rotation ticks, each row followed by its count of ticks
The counts run from 0 to 276.
[144 109 127 127  96  69 136 138 136 157 146  85 110 126  89 116 159 123
 117 106 116 156 149 126 172  73 157  96 124 157 186 142 134 153 146 141
 136 136 150 115 140 162 167 167 124 119 143] : 21
[133 133 121 141  80  79 132 143 123 166 146  94 119 150 144 101 163 115
 142 130 123  97  74 126 150 118 144  87 137 157 144 162 125 126 142 142
 165 139 118 100 178 162 164 185 166  90 135] : 45
[118 111 103 151  76 107 139 135 130 172 131  93  87 141 105  64 131 112
  90 104 103 119 152 112 165  89 154  93 143 161 152 134 131 146 167 154
 173 105 133 132 133 124 157 117 115 104 141] : 57
[139 112 136 107  93 126 138 169 145 177 120  89  86 162 100  78 124 104
 121 123 134 138 137 128 155 109 120  79 153 161 169 153 126 158 184 101
 127  83 128 135 144 102 157 125 136 111 131] : 108
[145 110 131 119  86  73 130 135 126 141 166  88 130 151 131 119 168 120
 149 127 143 109  75 138 150 128 135  90 120 169 149 172 126 110 123 130
 165 137 117  95 164 156 166 166 168 114 148] : 190
[154  87 143 119 110 112 152 131 164 147 154  67  96 135 100  93 141 119
 124 123 139 161 154 140 152 114 107  90 103 170 193 134 143 140 153 102
 142  90 143 139 130 110 156  91 130 130 145] : 125
[140 114 127 110  69  78 126 148 138 174 143 103 127 130 137  94 119 125
 135 115 124  79 103 114 161 120 139  97 105 153 153 138 104 174 155 132
 154 113 128 120 148 172 164 173 166 104 138] : 151
[139 140 122 127  93 105 138 167 127 191 116  80  82 170 111  77 132 106
 127 115 129 141 109 132 142 105 130  76 168 146 151 150 125 146 180 124
 134 102 120 124 164 113 159 154 150  87 140] : 252
[136  91 144 127  97 116 134 127 179 166 154 114 122 145 125  71 152 132
 114 144 113 107 143 120 166 131 128 101  85 174 164 164 120 165 179  79
 166  97 152 148 145 130 141 108 137 103 134] : 117
[169 112 146 132 109  95 159 143 139 175 157  80 108 136 126 114 153 157
 142 150 142 131 134 135 163 113 105  64 130 140 181 147 114 152 158  97
 131 131 145 119 184 128 152 162 146 112 147] : 130
[136 121 106 133  72  88 152 140 125 162 137  83  99 121 138  89 128 141
 127 107 123  93 124 101 158 124 132  91  94 168 163 109 112 166 148 146
 181  92 126 144 135 149 152 157 152 105 149] : 149
[116 101 122 121  90  99 131 143 123 135 156  83 100 158 122  84 145 102
 126 128 145 127  97 135 149 143 115 104 114 190 166 172 136 101 136 152
 191  89  93 120 137 111 174 125 154 124 134] : 193
[163 118 146 136 109  97 146 138 150 182 161  87 105 143 113  99 157 138
 115 137 114 147 144 151 157  92 140  69 158 137 159 159 122 134 169 117
 130 150 147  92 189 139 163 136 128 105 136] : 76
[145 113 135 119  94  79 118 143 145 165 140 108 125 144 102 119 161 138
 127 117 113 124 141 112 176  91 146  96 121 157 186 154 111 172 164 111
 131 130 156 126 154 168 165 187 133 109 132] : 167
[157  91 151 109 114 111 134 142 158 147 141  78 110 154 105  99 166 110
 145 141 155 166 126 145 154 114 106  87 119 172 185 172 139 147 164  78
 124  97 142 128 146 109 155 123 142 118 145] : 123
[132  75 107 127  81 125 144 141 116 151 143  88 100 137  88  94 138 133
 112 115 125 126 167  99 190 103 125  84 131 174 178 149 120 162 152 120
 149  89 137 142 126 118 140 141 119 131 151] : 163
[149 127 121 128 105  74 141 155 120 169 156  69  92 150 113 114 155 127
 127 123 141 159 113 140 147 109 134  82 156 152 177 153 124 111 143 157
 148 124 112 102 171 136 175 168 145 116 129] : 38
[137 104 141 117  97  84 117 144 141 170 155 120 131 142 104 107 163 146
 126 137 118 123 138 123 184 107 137 104 120 167 186 174 104 161 171 102
 143 122 148 126 162 157 162 184 124 108 120] : 168
[136  85 110 106  65  97 125 137 136 132 130  90 115 137 110  89 150  93
 141  90 136 106 113 110 159 110 137 103  95 191 159 154 139 161 138 133
 162  89 135 139  91 145 146 135 156 118 163] : 157
[119 121 106 145  90 104 139 156 105 168 135  88  85 160 110  90 142 131
 110 132 131 127 119 111 169 117 124  86 153 161 169 148 121 130 156 149
 183  90 106 129 152 104 160 166 128 100 133] : 200
[157 133 132 117  97  89 147 162 139 186 142  65  84 151 121  87 120 108
 131 118 140 140 110 156 131 108 119  71 153 143 158 135 126 127 160 136
 128 124 114  97 170 130 174 127 159 107 141] : 91
[125 114 110 143  70 102 140 131 136 174 136  90  97 133 109  74 128 117
  94  99  93 106 150 112 171  82 171  84 142 152 145 135 126 154 159 151
 162 125 139 119 135 143 152 123 123  99 142] : 58
[146 119 119 125  68  79 141 140 137 169 139  85 114 123 132  88 123 128
 124 104 116  88 111 107 158 115 143  95  91 158 163 112 111 171 150 144
 166 110 129 135 132 172 160 161 157  99 145] : 150
[175 105 142 132  95  90 151 125 171 175 158  87 117 124 118 100 143 139
 125 120 111 126 150 133 159  87 145  70 125 141 157 139 124 163 165 106
 121 154 164 106 166 166 149 129 140 107 151] : 273
[154 124 118 130  99  70 144 151 114 147 147  59  95 145 115 120 153 111
 132 108 142 158 109 143 147  91 130  71 158 155 175 147 138 111 127 162
 137 132 119  90 158 146 168 159 148 119 151] : 37
[147  88 151 113 115 112 138 140 160 150 147  73  97 145  96  91 157 116
 130 131 148 168 149 141 153 117 108  92 113 176 195 157 137 145 161  91
 132  94 140 137 139 105 155 105 134 122 144] : 124
[160  84 142 115  96  98 160 130 164 154 164  64  92 121 100  87 132 124
 123 112 122 147 173 137 158 101 125  79 104 158 184 123 135 148 145 123
 138 112 153 117 131 130 158  89 130 132 154] : 126
[165 107 150 134 114 101 151 128 159 170 158  91 126 141 128 107 164 152
 133 150 129 127 129 136 166 117 122  69 124 148 165 164 122 156 171  77
 133 137 157 124 184 138 142 152 139  99 145] : 275
[131  94 143 134 104 100 137 138 132 166 176 101 120 141 105 110 168 158
 109 149 117 139 156 123 195 110 131  88 134 157 183 170 111 130 155 116
 157 131 141 111 184 130 168 165 119 115 112] : 24
[148 113 137 128  98  69 134 145 137 164 156  95 116 137  92 118 160 137
 121 123 112 149 150 130 174  81 149  92 143 152 190 159 120 146 159 130
 125 136 144 110 165 164 177 177 128 117 130] : 22
[151 135 127 140  84  77 134 134 151 157 148  83 114 158 155  92 159 101
 145 123 135 107  67 143 122 116 141  83 122 158 133 161 131 129 153 130
 167 132 126 101 166 155 164 145 167  86 147] : 243
